Each path below is one point turned by a fixed rotation once a step. After each direction that follows a path, write how fast that rotation turns it, in degrees each step (0 if it stays still).
Each turn is a multiple of 5 degrees from 10 to 175, or 0.
Each row of a path follows its step; steps can be skipped.
Rotation 1:
step 1: [ 50  14 -18  15  11 -26  -2  20  -1  -6  -6  24 -19 -27  24  11   3 -33
 -21  -1  33   5 -53  11 -36  23  16   4 -19 -20 -31 -41  15  -9 -12   2
 -18  60 -11  22 -14 -15  15  19   4]
step 4: [ 20   2 -21  17   4  61  -9  28  12   1  10  40   3  13 -46   2  15  13
 -21 -31  60 -10  -5 -30 -13 -32  19  -2  26  -5  -1 -57   8 -23   7  -1
   0  -1  16  24  -7   8  10  -9  13]
step 7: [ 11  16 -21   3 -17  16 -15  28  16  19   9  17  -2  40  14  28  21  26
 -38   8 -15 -36 -15  -1   9  24 -14 -34   6 -38 -40 -26  -3  40  -9 -13
 -18 -33 -24  40  -3   1  20  36  19]
step 14: [-17 -13  10  41 -21  18   4  -9 -11 -27 -25 -20  10 -15  -3  45 -16  35
  10 -46  11  13   8   7   3   6   5 -22   9 -31  -3 -13  15  -2  12  28
   8  12  32 -23 -11 -21  59  59   1]
step 15: [ -2   4 -44 -36 -17  15  26  26 -26  18  11   6   0   5 -25  29   8 -16
  39 -19  47   3 -28  -2  31 -17  -4  12  39  34 -26  24  23   9  21   1
 -56 -14   8  -4  -9 -23   6 -10 -17]
step 18: [ 26   9  -5   9 -58  -7  -4 -13 -14  -3  20  -4  17  12  -9  -4 -21  -7
  39  -8  -1  -4   7 -34 -17   9 -16 -48  47   8  -9   7 -20  64 -40 -13
 -19  13   9  16 -15 -26  35 -19  12]
step 19: [ 38 -55  17   0  24  26 -12  32  -3   8  -4  14 -26  45 -17  19  60  -3
 -14   5  38 -16   5   9   5  -2  -4 -19  -1 -25 -43 -28   5  -2 -19  20
 -24  17  -3  11 -23   7  27  -7  25]
step 22: [ 34  38 -38   3  -8  60 -15  15   4  22  25  -9  -7  -3   0   9  57  -4
   4 -41 -22   2  -8 -17  -6   0 -25 -23 -14  -6 -30 -36   6  30   4 -18
  16  18 -30  13  27  20  -6  27 -14]
step 23: [-21 -22  14 -17 -10   8 -15   9 -29  -8  41  30 -45 -22 -24  37  -7   1
 -21  19 -20  -5 -40   6  22  32   8 -13  -6 -15  17 -10  -5  39  -9  -3
  25 -14 -35  -1 -68   5  15  -8 -17]
[ -6   0   5   4   4   3  -5   2  17   4   4  -4   0  -6   4 -10   2   3
   5   4   7   1   1 -14 -10  -4  -2   7 -10   5 -14  -2   2  13  10  -1
 -17  -2  -3   3  -7   0   3  -4   2] : 120
[-13  -8  -3  -3   8   7  -5  -5  -4  -4   6  -4  -7 -12   5  -2   8 -16
  -5  10   9   0  -4  12  -5   1   4  -5  -5   3  -2   3 -11  -7 -11   5
  -3   0  -6  -9  -7   0  -8  -5  -1] : 100
[ -5   5   4   3   3  -9  -4  -2  -9  -1  -5   3  -8  -3   5  -5   4 -11
  -5 -10   5  -4   5  -4   8  -6   9  15  11  -3   1  -5  -4   3   4   0
  -9  -1 -14  -4  17  -2   6   4  -3] : 70
[ -3   2   6  -7   5  -8   5   4   1   7   3  15   3   6  -2  -6   2   1
   2   7  -7  -8 -14  15  10   2 -10   0   0   1 -11   7   2  -8   4   6
 -12   6 -10   4  -1  -3   1   8   1] : 175
[  3  -4  -1   8   1  -9  -2 -10   5  -4   7  -2   8   1   0  14   8   7
   3  -6   9 -11   1   2  15   0  -2  -4 -12   6   2   3   5   1   0  -6
   0   6 -12  -3   5   9  -2 -16  -1] : 110
[  4   0  -4  14 -11  -1   2   0 -13  -5   6  -1 -11   9  -8  -1   4  -2
   3   5 -10   6  -1   8 -10   2  -4  18 -16   6  -1  -6  -3   1   1   0
  -2   5  -1  -5   2   7   3  -1   9] : 35
Rotation 2:
step 0: [-27  -4  41  19  -3 -38  21  20   5  -3  11  -8  23  15  30  -9 -20 -40
  -1  25   7  13 -22  24  21   2  -8  11   9 -10 -11  17 -14 -19 -25  -2
  11  17  19  36   8   5 -23  -2 -12]
step 6: [-21  -2  22  19  -9 -23  22  36   8  -4  34  -9  18 -31  30   2 -15 -26
  -3 -12  -5  23 -17  11 -27 -19   1  36  12  -9  37   8 -45  -8   3   0
  16  25  -6   3 -10   4   3   9 -18]
step 12: [-16 -17  41  10  17 -13  12  37 -20  24  23  -6  29  -1 -17   0   4 -20
  -6 -19 -37  27   3  12 -15   8 -21  19  16 -20  12   7 -12 -47 -14  29
  -2  11 -10   3  15 -19   1  13   1]
step 16: [  5  -1  26 -27  -3 -23  -9   7  -1 -13  15 -11   9 -24  27 -14  -5 -69
  20  -2  24  10  12 -16  21 -23  -4  -3  19  17   7  42  -2  29 -11  10
   0  31   8  -3 -11   3  -3  -3   7]
step 18: [ -9 -27  10 -14 -12 -18  36  19 -16  36   5  -9 -21 -31 -10  -6   3 -26
  -3   1 -25  39 -26  40  16  -5  10  -4  14 -12  38 -16  -3 -29   2  12
  -2   1  20   8 -11 -15  -2  23   4]
step 20: [ 15 -36  -6  32   7 -21  12  10   1   6  26 -22  -5  38   0 -22   9   5
   4 -10 -11  -9   2  29  -6 -21  17  17   1   7 -49  15   8 -18 -10  40
 -29  25   7   4 -25 -15  -4 -22  10]
step 21: [ 16 -12  24 -21  25   3   5  13  -9   2   6 -12  10  17  27   1  43 -47
 -19  -9  10  12  12  10  14 -54  15   5  22   7 -12   1   1 -20  20  -5
  14   5  -7  19  -1 -14   6  27  38]
step 25: [-12 -39   8 -25  -9   3  12   9   5 -17  12   0  25  19   3  -4 -12 -10
  -7  -8  -7   7 -24  15   8 -16  -4  47   9   3 -11  10  13   9 -51  -8
  -9  16  32  -1  -8  13 -16 -56  11]
step 26: [  1 -24 -12   4  19 -34  17  27  23   9 -11   5  13   1  17 -16   1 -27
  18  -6  -6   1  -1  26  22 -33  19   1  13  14 -36   1 -16   2  42   7
 -21  35  29   5 -37  13  -4  -5  16]
[ -7   8  -1   0   8   0  -6 -12 -11  -3   0   0   9  12  -3 -11  -3   1
   9   0  -8   1   5   8 -11  -6  -2  -1   6  -1   5 -12   1  -4 -10  -3
  -6   0   2 -13  -5  -8  -9  -4  -5] : 140
[  0   1   9  -9   0  -7 -18  -4  -9   6   9   0 -14   4   9  10  -9  -5
  -1   6  -7  -4  -6   1   7   7   4  -1  -2  -4  -3  -4  -7   3   3   4
 -14   3   1  -6   9   7  -4   4   0] : 25
[ -8 -13  -8  -7 -11  -1   7  -2   4  -8   9  -3  -6   5   9  -7   3  -4
   5  -5   3   0 -11  -9  -7  -3  11  -3  -4   8  10  -8   9   0   4   3
   2   3   0  -3  -3   3 -12  14   0] : 145
[ -4 -12  -1   5  12  -8   1  -3   1   8  12  11   2   0   1  10  10  18
   5  -4  -6   2  -5   1 -10   2  -3   0   3   0  -2   2  -8  -9   7   6
   4   9   3  -2  -8   9   3  -1  -4] : 130
[  4  -3   9  -1  -9  21   5  -3  -6  16  -4   4   1  -6   0  -2  -2  11
   9   7   1   6 -11  11  -9   6  -1   0   1   2  -4   5  14   5   1  -2
  -8  -4  -1  -3  -1   0   0   7   0] : 70
[ 10  -2   0   6   2  -3  11   1  11   1   3  20   6   1   1  -3   0  -7
  -3  12  -6   0   1  -3  -4   1  10   9   3   5   5 -11  -3  -1  -7   0
 -17  -3  -6   7   8   1   2   0  -1] : 55
[  3  -1   2   4   4   1  -4  13 -12   4   2   7  -9   1  -8   3   5  -2
   1  -7  12  -3 -14  -9   9   0   3  -5   5  11   6   2  -3  -5  -8  -5
  -9   2  -4  -5 -11 -16   0  -6   3] : 10
Rotation 3:
step 3: [ -7 -25 -23  -2 -18  -3  14 -14 -27 -12  20 -23 -27  -4  -6 -10  24 -27
  37  16   4   5  23  -6  -2  -5  13  12  19  17  11   3  25   8 -25  10
 -39  25 -50 -12  -4  61  -2   0  -4]
step 7: [  8  -6 -40  -5  -8  -2 -17 -45  11   2  20  34 -27  12 -15  31   5 -11
 -10  22   8  -6  14   1   2  24 -14  -7  23  22  -5 -36  -8  10  -8 -15
  -2  17 -20 -31 -46  39  31  17  -9]
step 11: [ -2 -16  -8 -18  -4 -13 -15  22   4 -15  16   5  -5   5  21   8  11  -8
   4  51 -26   2  16  -2   0  -8  26  21  25  20  40 -33   7   6  45  17
 -12  16 -34 -40  -8  11   8  29 -38]
step 12: [ -8 -26   5  19  -7  -9 -41 -20  27  -2  20  49   7 -20  22  20 -21  24
   7  25  -4   0  35 -18 -12  26  12  12   8  -2   4 -18  12  12  10  -7
   7  17 -13 -36 -21  -5  36  24 -43]
step 13: [-17  -8  12  26   3 -14 -14  -8 -37  -1  26  29  12 -36  15  36 -14  21
  15  19 -43  40  17 -14   9   8  -1  -3  -6   8 -16  -2  31 -15  20  19
 -32  33  -3 -38  -6  23   3  17 -10]
step 17: [-30 -27 -16  21 -21 -10 -11 -40  12 -10  11  53  -4 -23 -12 -15  -4  -1
  38  25 -17  -4  54  -3  -4  -1  31   2  16 -25   7  17  19   4 -16  -9
 -12  24 -23 -16  -9   6 -13 -23  -3]
step 24: [-26 -22   2  -9 -10 -11   1 -18  39   1  40  11 -33  -7  -7  11 -10  11
   6  43 -13 -13  13  34   6  11  24  24  42  -6   9   2 -25  -2  15  21
  14  31  -9 -17  -6  13 -39  12 -36]
step 25: [-19 -25 -33 -12   3 -22   4 -20  11  15  37  25   2 -19  12   6  12   3
   5  15 -40   5  25   1 -29  40 -19   9  13   0   3   7 -47  -1  13   3
  -7  21 -41 -23  -2  33  14  17 -21]
step 26: [ 25   4  11  26  13  -4   0   1  -4   0  22  -8 -12   3  31   1 -23  10
   5  43 -36  24  13  14 -10  31  -6  -8   7  16  -9 -37 -23 -32  25   8
   7  31 -22 -26 -21  41  16   9 -38]
[  2 -12 -16  13  -7  -2   0   1   5   0  -4  -1  -3  -4   1  14  -6   0
  -4  -7  -6 -11  -2 -14   3   5  -7  -7  -6  -5   0  -1  -6  -7   1 -19
  -5  -4   0   3   3   2   0  -2  -1] : 140
[ -5   4   3  27  14   5   2   1  -4  -1  -3   2   3   0   2  -6   0  -7
   9   3  -6   9   6   1  -2   0   4   0 -14   0 -12  -1   5  -1 -13  -7
   4   4  -2   0  -3   1   0   1  -1] : 80
[  7  -7  -3  -6   1  10  -8   2  -9   2  -8  -5  13  -9  -3  -4   4   4
   6   1  -5   1  -3   7   9  -6   0 -12  -1   3   4   0  -4  -5   6  -5
  12   0 -12   6 -19   6  -4  -1   2] : 90
[  1   6   3  -1 -12  -3  13  -4 -10   2   3  -6  -4  21   1   2  -1   7
   9  -2   2  -3  -3   0   4  -6   0  -7   2 -11  -5  -2   8  11   1 -11
  -1   5   1   8  -6   4   3   7  10] : 55
[ 11   4   5   2  17  -1   3   4 -12  -1  -7 -10  -8   2   0   2   6   2
   8   3 -10   0  -2  -6  11   5  -4   6   9   3   9  -8   3   1  10  -4
  -3   5   3   1  12   0 -10  -7  -9] : 145
[ -3   3  -6   1   1   1  -8   4  -5   2  -2   1  -7 -10  -5   5  -7  -1
   2   5   5  -2  -1  -8   3  -5  -9   6   5  10   6  -7  21   8  -6  -1
  -1 -11  -6  -7  -8  -9   2  13   9] : 10
Rotation 4:
step 3: [ 18   9 -24 -19  23  24 -21  21  12  -3  -1 -41 -28  -9  36  11  17  -5
  53  17  -6 -11  -5 -11  13  16 -14  24  -3   5  -8   1  14 -11 -48  24
  -4 -37  45  32 -33 -10   8   3   7]
step 6: [  4  33 -23 -43  14  26 -29  -9 -10  37  21  12 -33   1  -8 -34 -20   1
  37 -16 -23  18 -12  28  -2  15   2  18  24  -2  22  -6   1   1 -58  -3
 -20  15   2  32   0  13  -2  35  15]
step 10: [ 36   2 -65   1  13  26  -4  -3 -12  27  17 -20 -11 -14 -16  13  -6  17
  35  37  14   5  -5  16  18 -11  -6 -45  20  -4  -1   9  36  -5   2   0
 -50 -14  -1   3  10  36 -23 -13 -19]
step 11: [  8  -8 -12   8 -19  23 -29  37   9 -12  -3  27 -46 -20   6 -31   5 -19
  40  -1 -16 -34   1   8   4  19   3   7  46  12  26  -6  16  37  -9 -28
   1 -11  31  32 -16  37 -19  11  17]
step 16: [ -1  -5 -14 -10  -8  42 -53  28 -11  15  -8 -29 -16  18   0  23   0 -23
  29  31  -2  -1 -12  52  15   6 -10   8  -3  11  24  24  47 -14   5  -6
 -33 -17  27  21 -18  28 -18   6   2]
step 20: [ 31  29 -24 -30  -3   5  -9  22  12  24  18 -23 -37  -2  -7   5 -19  21
  47  29  35 -47   8 -35  32   9  -8  -2  -3 -13  27  27  25 -11 -21  10
  26   3  14  -6 -12 -23   9 -20   0]
step 21: [ 15 -21 -46 -24   3  32  -6   2  -3   9  13  -8 -11   5  -8  -4 -16   9
  29  15 -45  -9  12   6  27  13 -23  10   1   9 -27  -7  11  -5 -13  17
 -39   3  17  44 -47  20  25  39  37]
step 24: [ 27  18  -2 -15   2  20 -36  -9 -22  -1 -31 -14 -14  15   1 -31   1  25
  36  -8 -45 -22   5   5  19  46 -24  25  20 -15  32   3  20  37 -30  -4
 -27  12  38  -5   9   9 -15  16 -15]
step 26: [ 18  13 -42 -21 -10   8 -20  37  -3  -8 -24 -13 -29 -24 -24  -4 -15   5
  25  10  16 -42 -28  -3  36  15 -11  40  19   5   6   4 -16   5  -9 -20
  -7   1  22 -10 -42  27  24 -20  38]
[ -6  -1  -4   3 -10  -6   6   5   2  -1   2  -5   8   6  -1 -10  -4 -18
   3   9   5  10 -13  -2  11   2  -4   8  -8   1  16   3  -6   0   6  -4
   7   8   0  -1  -1   5   3   3  -8] : 100
[ 14   7  13  -2   2   0  -1  10  -4   5  -7  -5 -10   5  -7   2   4   9
  -3  -3   4   5 -16  -1  11  -6   6   5  -4  10   5  -1   7   8   0   3
  -5  -8   4 -13   2  -2   5   0  -3] : 175
[ -7   2  -5  -4  -1   5 -11  -2  -8  -1   1   2  -3   7   4   8  -3   8
   1   1   4   1  -9 -17   0  -7  -6   0   3  -6  -6   3 -11   2   2 -13
   0   9   5  -4  -5 -17  15   3  -1] : 60
[  3   8  -8   0   3  -1   9   7  -1   0  11   7  -8   2   5   3   5  -6
   6  -2  10  13  -6  -4  -1   4  -8  -1   2   1  -9   7   4   6  -1   4
   6 -13 -12   7 -12 -11 -11  -5  -2] : 145
[-13   8   1   8  -1   3   0  -1  -3   1  11  -8 -13   8  10  -5   7   4
  10  -4 -10  -4   1  -3  -3  -9   6 -10  -2  -3   8  -6  -1   2 -10  -6
   7  -5   1  -5   1  10  -4  -3 -13] : 85
[  0  11   2   4   2   4   8   6   5  12   0   2  -4  -1  -2  -8  -9  -2
   1   5   5 -10   6  -6 -15   4  -3 -10  -8  -2   5  -3   0   3  13   4
  -4   1  -8  -5  14 -14   3   7  -4] : 140
[  0  -8  -4  11   2   4  -4  -4 -14  -3  -4  -3   0  -2 -17   8   7  -7
   3  -2   2   4   1   9  -3  -9  -9   0 -14  -7   5  -2   4  -4  -7  -7
  -9  -7  -7   8   9  -7   3  -1  -6] : 120
Rotation 5:
step 3: [ 18  37   8  -6   8   4 -15  -4 -25  12 -13  11   9  -6  37 -35  -4  14
  12 -37  36  18 -13 -39 -39  12  17 -12  14  25  -1 -20  -6  -2 -18   6
 -42   1 -13 -24   8  -3  -6  -4  17]
step 6: [  1 -11   7   7  21  -6 -19   1  -3  21 -31  32  14  17   1 -11  33  10
   2 -48  11  53 -27   2  -9  43  14   9   4  19   2 -20  -3 -12   2  16
 -19  10  18 -33 -18  19  -5  -9  22]
step 7: [ -1  -3   5  -3  -7 -29   1  27  18 -14   1   6 -10  25   2 -38  -8 -28
   0 -39  27  12   2  15 -43   4  -6 -17 -18  18  45  -2  34  18 -15   2
  14  -2 -32  24 -26  24   0  16  -2]
step 12: [ 34  -4 -14  19  19 -11  -6 -18  -3   4   9  20   4  19 -12  -8 -19  27
  -2 -42  38  12 -30  -1 -11  43 -28  -8 -19  -9  21  -6 -13   2 -18  34
   9  -3 -20 -48  -5  16  -4  16   3]
step 14: [-11   8 -11 -22  21 -28 -25  13   2  25 -12   0  15  -4  -2 -39 -15  32
  17 -17  28  21 -11  50 -22  20  13   5 -35  -9  19  -5 -39   2   6  -9
 -18   5 -25  -1  11  19  11   4 -26]
step 23: [  0 -15 -17 -16 -19 -42  33  17  12  -5 -10  -9 -11  10 -32 -12  -7   6
   8  -5   5  47  10  34 -28  31 -19 -32 -39 -14   5 -10 -14   0 -18 -16
   3  -9 -27   6 -23 -28   3   9  16]
step 24: [ 27   1  42 -10   8  -9   6  -2 -27   0   2  20  11 -19  30 -23  17 -14
  -6 -47  27  25  18   7 -13  15  -6  -7  -9   8  -1 -39 -36   8  -1 -12
   1 -18   2 -41  17  -7  -5 -22  30]
step 25: [ -8  24   0  11 -21 -38   3   2 -13   5  16  11   3  -6  -4   0  12   9
 -16 -29  -3  20 -16  32 -10  31  32  22  -5  14  28  -2   7  23 -30 -20
  16  -8 -42  33 -26  18  -1   1  42]
step 26: [ 34  -1 -15  -9  -5 -28  21  17  -9 -16 -15  21  20  -7  24   4 -27  19
 -13  -6  14  -3   2  10 -33  -2 -29 -38 -29 -14  31 -12 -29  13 -14 -43
   2  13 -32 -18   0 -30   1 -13   5]
[  8   3   1  -3   1  -4   4  -3   2  -1   5   8  17  -3  -9  -4   8  -5
   4  11   3  -6  -1   3 -10   2  -7  14   3  -1  -8  -2  -3   0 -11 -12
  11  -4   6   6   4 -12   2  -1   9] : 10
[  3  -1 -14  -6   6   5   3  13   0 -10 -12  -9   5  -5 -11  -4  -1  -2
  10 -12   0   8   3  -9   1 -10  -1   3   0  -2  13  -7   4  -1   1  -6
  -7  -2   7   6   3  -6   1   4   4] : 110
[ 19  -7   5  -9   1   1  -2  -8  -2  -3  -9  -2   1  11 -11   2  -2  -1
  -3   3 -11  10   6  -7   9  -4  -7  -2  -3 -14 -10   3  -5  -5  -3   5
   4   2 -11  -5  -5   1  -2   4   6] : 100
[ -3   5   0  -7   3  -4  -4  -4   4  -5  10   5   1   7   0   7   0   3
  18  -6  -5  -6  -4 -15  -2  10  -2  -3  -4   3   5  -1 -13 -17  11   0
   6   3   1   8  -5   0  -4   4  -5] : 45
[ -4   5  10   9  -5  -6  -2   3  10  -1 -17   7  -2  -9   2   7  12   2
   0  -1 -16  -1  -4  -5   2  -2  -1   4  14   1   0  -4  -8   5   6   3
  -4  -3   8  -8  -6  -1  -9   2   9] : 155
[  0   1   0  10  -6  -2   9   6  10   3  10  -1   6  16  -7   4   1   2
  -8   2  -6  -7   8   5  -3  -2 -14  -9   1   1  12  -5   8  -9   1  -3
  -8  -5  -4  -6   8   0  -5  10   5] : 135
[  7  -6  -5   7  -5  -9   4   3   0  -3   2  13   0 -10   1  -3   5  -4
 -14  -2   8   2  13  -9  -3   5   6  -1  -5  -6  -1   1   6  -9  16   1
  -3  10  -1   8  -6   1   5  -4  11] : 20
